One turning vector, and how many steps it has turned:
The counts run from 0 to 237.
[ 0.19  2.11 -3.19  0.75  1.90 -1.84 -0.08  1.43  0.08  0.88 -0.67 -2.04
 -2.86  1.95  1.39 -0.88  0.40 -0.14 -0.14 -2.57  0.96 -0.76 -1.75  1.09
 -0.45 -0.21  1.02 -1.60 -0.12 -0.02 -1.37 -1.18  0.70 -3.29  0.30 -0.80
 -0.83  0.82  1.09  2.82  2.02 -0.27 -0.10 -1.82  3.30] -> 87
[ 0.34  0.87  2.31 -1.12  1.15 -0.95  1.87 -0.60  1.35 -0.10  0.79  0.33
 -1.94 -0.17 -1.07  1.63 -3.78 -1.96  1.62  1.30 -0.95  0.61 -0.71 -2.28
 -2.53 -0.57 -0.82 -1.36  0.61  1.79  1.93 -1.28 -1.72  0.33 -0.26 -2.38
  0.55  1.89  1.19  2.71  0.30  2.22  0.41 -0.34 -1.22] -> 14
[ 2.26 -1.94 -0.97  0.47 -0.87 -1.29  1.12 -0.48 -0.93 -1.58 -1.40 -1.41
 -1.76 -1.75 -2.63  0.82 -0.60  1.91  0.35 -1.16 -2.70  0.93  1.15 -1.26
 -0.72 -0.63  1.98 -0.84  0.65 -1.88 -0.96  2.62 -0.61  1.10 -2.18  1.79
 -0.52  1.12 -0.78  0.33  0.11 -0.26 -0.26  4.55  0.60] -> 230
[ 1.64 -0.39 -1.61  0.95  1.08  2.42 -2.09 -0.08  2.19  0.84  0.35 -2.52
 -0.45 -1.34  3.52  2.22  0.39 -2.30  0.72  0.61 -1.20  0.71  0.60 -0.59
  0.58 -1.29  1.02 -2.96  0.02  0.74 -2.55 -1.59 -1.68 -0.42  1.02  1.58
 -0.31 -2.37  0.71  2.06  0.77 -2.42 -1.40 -0.69  0.21] -> 167
[-2.64 -0.89 -3.23 -1.14 -0.98 -1.32 -2.05  3.46 -0.59 -0.69  0.11  1.03
 -0.77 -1.84  0.33 -0.43  1.44 -1.38 -1.77 -2.78  2.15  1.59 -0.10 -0.30
 -0.20  0.09  0.74 -1.34 -0.82 -0.64 -2.01 -0.10  2.92 -2.88  0.67  1.07
 -0.80 -0.03  2.53 -1.50  0.51 -0.25 -1.32  2.12 -0.80] -> 74
[ 1.47  3.13 -0.04  0.93  2.73 -1.55 -0.77  0.59  2.18 -2.00  1.34 -1.14
  0.64 -1.50  1.28 -1.79 -0.19 -0.46  0.73 -1.81 -0.53  1.88  2.58  0.22
 -2.71 -1.52 -0.66 -0.94 -1.73 -1.66  0.08  0.83  1.53  1.99  0.07 -0.77
  0.51  2.08  1.99  2.15  0.92  1.67  0.89  0.48 -1.73] -> 152
[ 1.04 -0.45 -1.89  0.97  0.68 -1.09  3.78 -1.36  0.53  0.83  0.03  2.30
 -0.89 -0.38  0.79 -1.00 -1.50  1.63  1.19 -0.25  2.37 -1.53  0.48 -0.62
 -1.31  0.64 -0.09 -0.65  2.35 -0.94 -0.20  2.22  1.65 -1.26 -1.79 -2.07
 -1.06  1.54 -2.62  2.48  1.11 -0.60  3.22 -0.30 -0.43] -> 123
[-1.18 -1.61 -2.57  0.10  0.51 -1.99  1.00 -0.61 -2.01  0.89  0.14 -0.44
 -1.57 -0.23  0.12 -0.39  0.84  1.01  0.41 -1.46  0.12 -1.41 -1.47 -2.24
 -0.11  1.34  3.54 -0.60  1.67  1.80 -2.22 -1.33  0.68 -1.70  0.85  0.71
 -3.61  1.81 -2.87  0.82  2.06 -0.94 -0.05 -2.28  1.19] -> 192
[-1.34 -0.54  0.06 -1.95 -2.15 -1.00  0.91  2.74 -1.00 -0.52  0.08  1.78
 -2.25 -1.61 -1.42  0.54 -0.87  0.34  0.40 -3.97 -0.40 -0.71 -1.84 -0.50
 -0.14 -0.48  1.09  0.27 -0.92  1.52 -2.04  1.22  0.74 -4.05 -3.53  1.13
 -0.04  0.42  2.80 -0.77 -0.09 -1.23  1.40  1.10  1.76] -> 108
[-0.44  1.65 -1.83 -1.12  0.75 -1.65 -0.54  1.94 -1.75 -2.73  2.93  1.23
  1.18 -1.94  2.63  2.34  0.06 -3.17  0.71 -0.86  0.88  1.39  0.97 -0.68
  0.04  0.65 -1.15  0.25  2.61  0.88 -1.43 -0.42  2.31 -2.09 -0.07  2.84
  0.57  2.05  1.56 -1.35  0.18 -1.02 -1.23 -0.70 -1.92] -> 173
[-0.46  1.01  2.35 -0.17  0.16 -1.77  0.82  0.00 -0.15 -0.53  1.50  0.08
 -3.26 -0.22  0.40  1.43 -2.25 -2.14  0.97 -1.42 -1.77 -0.04 -0.15 -2.17
 -2.58 -1.56 -1.20  0.07  1.86  1.84  2.58 -1.30 -0.68 -0.39  0.38 -2.74
  1.12  2.04  1.49  3.73  1.31  1.26  1.38 -0.16 -1.30] -> 15
[ 1.70 -0.46  1.95  1.14  0.10 -0.78 -0.38 -0.79  1.88 -0.84  1.15  0.67
  2.22 -5.11 -0.01  0.48 -2.22  0.79  4.01 -0.11  1.00 -0.22  0.40 -0.17
 -2.52 -0.39  0.39  0.01  2.89 -0.34 -1.25  0.85 -0.98 -0.09  0.60  1.61
  1.50  1.41 -0.69  0.12  1.15 -0.82  0.43 -2.01 -0.63] -> 35
[-0.45  0.35 -2.28 -0.82  1.09  0.12 -1.52 -0.03  0.89 -0.74  1.62 -0.07
  1.67 -2.01  3.63  1.08  0.28 -1.93  0.19 -0.01  0.87  0.60  0.63 -1.20
 -2.06 -0.94  0.41 -0.08  5.01  0.45 -1.00 -1.49 -0.92 -2.10  1.90  1.61
  1.77 -0.44  0.11  0.53  0.85 -2.08 -2.24 -1.97 -0.76] -> 170
[ 1.29 -1.03  0.66 -0.54 -1.22 -1.03  1.99  3.66 -0.87  1.07  1.98  1.46
 -1.78  0.34 -3.09  0.44 -3.07 -1.14  1.09 -1.14  2.05  0.76 -1.69 -0.24
 -0.08  1.16 -1.11 -0.54 -1.55  1.66 -1.28  0.54  1.55 -2.65 -2.55  2.14
 -0.46  1.41  1.65  0.04 -1.11 -1.18  1.53  1.40  0.95] -> 210
[-0.18 -0.33  1.20 -1.48 -1.79 -2.96  0.12  1.56 -0.99 -0.33 -0.90  1.57
  0.67 -1.89  2.19  2.03 -1.57 -2.00  1.16 -0.89  0.44 -1.27 -0.86 -1.85
 -2.29  1.18  0.02  1.26  2.86  0.05 -1.97  1.80 -2.29 -2.56 -0.29 -0.33
  1.23  0.79  1.38  0.22 -0.08 -2.72 -1.21 -2.00  1.57] -> 103
[-0.57  0.27  0.13 -1.40 -1.25 -2.28  0.70  1.22 -2.42  0.68  1.04  2.31
 -1.62 -3.63 -2.69  1.13 -1.07 -1.52  1.11 -1.39  1.36 -0.36 -0.77 -0.63
  0.97  0.03  0.53 -2.34 -0.25  0.87 -1.56  1.90  1.98 -1.91 -2.54  0.97
  0.38  2.46  2.12  1.49  0.22  0.56  1.94  1.06 -0.29] -> 6
[-1.14 -0.22 -1.75 -1.99  1.40  0.71  1.66  0.81  1.74  0.76  1.08 -0.28
  1.64  0.76 -0.87 -1.42 -0.51 -1.86 -1.70  1.20 -0.15  1.49  0.57 -2.37
 -2.82 -0.17  2.62 -0.30 -1.50  2.99 -2.52 -0.39 -0.10 -0.28  0.66  2.50
 -2.79 -1.25  1.49  0.82 -0.39 -0.77 -1.61  0.12  0.58] -> 180
[-1.26 -0.68 -2.80  1.07  1.29 -2.19 -1.73  3.23 -2.18 -1.58  0.67  0.14
  1.64 -3.46  1.89  1.66 -0.16 -0.79 -0.37 -1.96 -0.35  1.49 -0.52 -1.12
 -0.83  0.92  0.13 -0.34  2.34  0.71 -1.43 -0.83  0.33 -1.09  0.27  2.80
 -1.56  1.57  0.19 -2.02  1.54 -0.66 -1.61 -0.87  0.59] -> 71
[-0.86  1.85  2.38 -2.51 -0.89 -0.47  2.16 -1.60  1.86 -0.05  0.27  0.82
 -1.77 -0.10 -1.49 -0.21 -3.16 -0.06  0.65 -0.85 -0.62  0.70 -0.16 -2.56
 -4.35 -0.73  0.70 -1.30  1.38 -0.56 -0.13  0.56 -2.88 -0.03 -0.06 -2.09
  0.92  1.91  1.68  1.16  1.52  1.09 -0.02  0.35  0.01] -> 115
[ 2.95 -4.39 -0.48  0.22 -1.25 -1.61  2.88  0.31 -1.16 -1.68  0.03  0.41
 -0.42 -0.12 -1.07  0.36 -0.46  1.61 -0.56 -1.51 -2.42 -0.84  1.48 -1.42
 -1.90 -1.34  2.27  1.41  1.40  2.36  0.44  0.41  1.16  1.83 -0.16  0.56
 -1.22  0.99 -1.63  1.66 -2.37 -1.85  1.83  0.19 -0.29] -> 25
[-0.38  2.63 -2.67  1.12  2.15 -1.14 -0.40  0.68 -0.62  0.43  1.73 -1.71
 -1.98 -0.79  1.57 -2.36  0.51 -0.28  0.77 -1.46 -0.30 -0.50 -2.00 -0.03
 -0.71 -0.37  2.19 -0.95 -2.23  1.26 -2.00 -0.74  0.19 -1.58 -0.53  0.72
 -3.03  1.55 -0.11  1.78  2.62 -0.05  1.23 -2.64  2.99] -> 188
[ 1.23  0.15 -0.64  1.21  0.49 -0.56  0.61  1.95  0.71 -1.32 -0.26 -0.96
 -3.08 -0.59  1.35 -2.05 -1.68  2.04  1.33 -3.36 -1.68 -0.76 -0.03  0.04
 -3.22 -1.88 -0.52  0.68 -2.12 -2.68 -0.84  0.16 -0.53 -1.03 -0.55 -0.78
 -0.39  1.77  0.24  0.28  1.59 -1.47  2.48 -0.46  2.21] -> 221
[-1.09 -1.55 -0.12  0.60  0.83  2.17  0.92 -1.09  4.52 -1.46 -1.79 -1.07
  0.53 -0.13  0.20  0.03 -3.50 -0.26  0.01 -0.09 -1.32  1.96  0.90 -3.36
 -2.45 -1.38  1.04 -0.20  0.82  1.97 -0.14 -0.79 -0.36  1.71  0.30  0.54
 -1.66 -1.03  0.78  1.01  0.52  0.07 -1.69  1.44 -2.64] -> 46
[ 2.61 -0.23 -0.06  0.10  0.84  1.07 -1.34 -1.48  0.05  0.61  3.15 -2.50
 -0.57 -1.21 -0.32  1.43  1.39 -2.22  1.00 -0.09 -2.10  2.44  1.43  0.09
  1.26 -1.31  0.48 -3.05  0.35  0.01 -1.54 -0.21  0.28  0.78  0.60  2.37
  0.25  0.98  0.11  2.33  0.30 -1.15 -0.87  3.52 -1.69] -> 164
[ 0.62  1.96 -2.15  2.19  1.98  0.17 -1.34 -0.37  2.28 -3.98 -0.83 -2.81
 -0.79 -0.08  1.79 -0.97 -1.83 -0.40  0.48 -1.58 -1.37  3.44  0.11 -1.37
 -2.60 -2.71  0.60  1.42  0.80 -0.56  0.39 -1.36  1.02  1.50 -1.03  0.22
 -1.03  0.80  2.17  1.45  1.03  0.55 -0.16  0.45 -0.51] -> 50
[ 3.04 -0.28 -1.16 -0.13  1.36  1.97 -1.54 -0.27  0.84  1.93  2.95 -1.28
 -0.26 -1.50  1.20 -0.57  0.46 -2.58  0.41  1.39 -0.52  1.95  0.35  0.43
 -1.24 -0.32 -0.25 -3.86 -0.67 -2.39 -1.24 -0.80 -1.85  0.92  1.66  2.33
 -1.22 -0.72  0.70  0.33  0.51 -1.57 -0.34  2.77  0.78] -> 64
[-0.88  0.14 -4.32 -2.12 -0.28 -0.43 -1.00  3.04 -0.28 -2.24  2.01  0.44
 -0.53 -0.31  1.15 -0.13  0.36 -0.79 -0.67 -1.68  0.29  1.72  0.46 -0.17
 -0.64 -0.93  0.75 -0.01 -0.15  1.18 -1.40 -0.93  3.00 -2.18 -1.42  3.06
 -0.47 -0.24  3.44 -1.10 -0.04 -1.51 -0.49 -0.06 -0.03] -> 175
[-1.61  0.33 -3.10 -1.60  0.41 -2.71 -1.76  3.77 -1.39 -0.97  2.05  1.36
  0.03 -2.38  0.02 -0.36  0.40 -1.77 -1.22 -1.35  2.48  2.57  0.64  0.40
 -1.16  1.00  0.03 -1.74  0.45 -1.59 -1.89 -0.16  2.72 -1.89  0.29  2.25
 -0.08  1.27  2.39 -2.08  1.23  0.30 -1.12  1.33 -0.29] -> 73
[ 1.21 -0.77 -1.67  1.83  0.37 -0.37  2.18  1.55  0.58 -0.26  0.08  0.42
 -2.37  0.21  2.97 -0.50 -0.96  0.13  1.07 -3.32  0.30 -2.61  0.06  0.28
 -1.13 -0.46 -1.14  0.63  0.36  1.26  0.85 -0.20  2.45 -1.60 -1.04 -1.96
 -0.83 -0.27  0.01  3.26  0.45 -2.01  3.34 -1.40 -0.48] -> 20
[ 0.79 -0.08  0.74 -0.33 -1.37 -0.86 -1.72 -0.17  1.97 -1.90 -0.44  1.58
  0.66 -5.13  1.20  0.50 -0.85  0.72  3.36 -1.38  1.36  0.22 -0.36  0.34
 -3.00 -1.01  1.32 -0.24  4.10 -0.71 -0.32  0.16  0.01 -0.07  0.89  0.72
  2.36  1.52  0.17 -0.65  0.77 -0.49  0.11 -2.13 -0.34] -> 36
[-0.05 -0.27 -1.57  0.07  0.91 -0.91 -1.72  2.03  0.49 -0.40  1.57  0.57
  2.57 -2.98  3.71  0.72 -0.31 -1.94  0.13  0.43  2.13  0.95 -0.33 -0.73
 -3.01  1.34 -0.48 -2.04  2.91 -1.70 -1.37 -0.36 -0.88 -1.07  2.78  0.30
 -0.14  0.78  0.37 -1.36  1.25 -0.75 -1.63 -1.33 -0.30] -> 69
[ 0.46  2.01 -3.14 -0.55  1.95 -1.17  0.67  0.15 -0.39  0.83  1.76 -0.40
 -1.60 -0.70  1.14 -1.91 -0.08 -0.10  1.56  0.63  1.75 -0.31 -1.48  0.56
 -1.43  1.01  1.60 -2.72 -1.79 -0.55 -2.24 -0.03  0.99 -2.05  0.56  0.78
 -3.20  1.69 -0.31  1.81  1.98 -0.21  1.25 -2.72  1.38] -> 189
[-1.54 -0.36  1.55 -1.14  0.15  0.51  3.18 -0.31  1.79  1.64 -0.06  0.36
 -1.11 -0.40 -2.28  0.25 -3.37  1.04  0.10 -0.32 -2.33 -0.14 -0.76 -2.85
 -2.41 -0.55  1.64 -0.28  0.03  3.05 -1.48  0.67 -3.03 -0.62 -2.43  0.29
 -0.88  0.24 -0.23  1.34  0.92  0.15  0.27  0.19  0.46] -> 113
[-0.67  0.28  0.58  1.72  1.83 -0.73 -1.00  0.93  1.75 -2.21  0.03 -1.36
  0.91 -1.52  1.33 -0.71 -0.40  0.13 -0.12 -3.26 -4.09  1.59  1.86 -2.31
 -3.30 -2.26  0.65  1.35  0.03  1.13  0.52 -0.46 -0.51  2.00  0.30 -0.99
 -0.99  1.60  1.10  2.01  0.94  1.02 -0.20  0.98 -1.21] -> 150
[ 0.74 -1.22  0.58 -0.87 -0.99  0.06 -0.21  1.14 -0.63  1.66  0.17 -1.25
 -1.81 -0.24  2.75  0.70 -0.18 -2.99 -0.13 -0.11 -1.35 -2.10  0.96 -1.49
 -0.53 -0.02 -0.64  0.02 -0.19 -1.59 -2.28  1.92 -2.85 -2.98  0.47 -0.36
  1.55 -1.70  0.91  2.55  0.23 -3.69 -0.13  0.98  2.46] -> 99
[-0.81  0.89  0.25 -2.90 -3.14 -1.89  0.58  2.87 -0.93 -0.95 -0.40  2.91
 -1.93 -2.15 -1.11  0.70 -0.63 -1.02  0.46 -2.45  0.71 -0.18 -1.99 -0.33
 -1.01  0.00  1.01 -0.23 -0.07 -0.66 -1.59  1.97  1.16 -2.83 -2.28  0.56
  0.69  1.46  3.19 -0.72 -0.55 -0.74  0.68  0.79  0.44] -> 107
[ 3.59 -0.70  1.85  2.55  0.07  0.35 -0.15  0.57  1.60  1.59 -0.27  1.47
  1.98 -3.67  2.06  2.77 -3.27 -1.59  2.05  1.16  1.38  0.30 -0.89 -0.57
 -1.40 -0.41 -1.36 -1.74  2.20  0.17 -0.34  0.73 -2.08  0.86 -0.79  0.17
  0.73 -0.94  0.30  1.56 -0.78 -0.69  1.28 -0.36 -0.03] -> 135
[-1.28 -3.06  0.42  0.39 -0.46  2.11  1.43  1.78  3.85  2.13  0.43  1.98
  0.62 -1.26 -0.19 -1.06 -0.29  0.09 -1.03 -4.24 -0.44  0.62  1.98 -0.94
 -1.09 -0.38  0.10 -0.85  0.26  2.40 -0.67 -0.33  1.51 -0.71  0.26 -0.41
  0.33 -1.51  0.97  0.18  0.66 -0.29  0.71  2.40 -2.72] -> 145
[ 0.73  1.38  2.82 -0.01  0.05 -1.77  0.46  1.40  0.73 -1.19  2.16 -0.47
 -2.46  0.28  0.38 -0.18 -3.36 -0.82  2.01 -1.85 -2.09  0.35 -0.22 -1.35
 -4.09  0.51 -1.51 -0.46 -0.96 -2.28 -0.10  0.39 -1.57 -0.79  0.52 -2.52
 -0.68  3.86  1.10  0.25  0.99 -0.19  1.27  0.63  0.77] -> 219
[-2.86 -1.11 -1.24 -1.28  0.50 -0.30  0.27  1.12  2.60  2.22 -0.88 -0.05
  0.53  0.62 -1.83 -1.34 -0.09 -2.26 -2.36 -1.19  2.16  1.42  0.76 -2.07
 -2.14  0.43  2.20 -0.90 -0.09  1.45 -2.38  0.23  0.52 -1.88  2.14  0.20
 -0.70 -1.64  2.07  1.84  0.69  0.38 -2.68  2.11 -0.03] -> 78
[-0.91 -1.49  2.55 -1.50 -0.84 -0.82  1.06  0.43  1.91  0.78  0.96 -0.03
 -2.22  1.22 -1.70 -1.40 -2.65  0.37 -0.44 -2.12 -2.12  0.37 -0.65 -2.46
 -4.71 -0.67  0.25  1.80  2.03  0.83  1.03 -0.19 -3.16 -0.75  1.63 -2.11
  0.59  1.24  0.55  1.00  0.58 -0.46 -0.09  0.36  1.43] -> 216
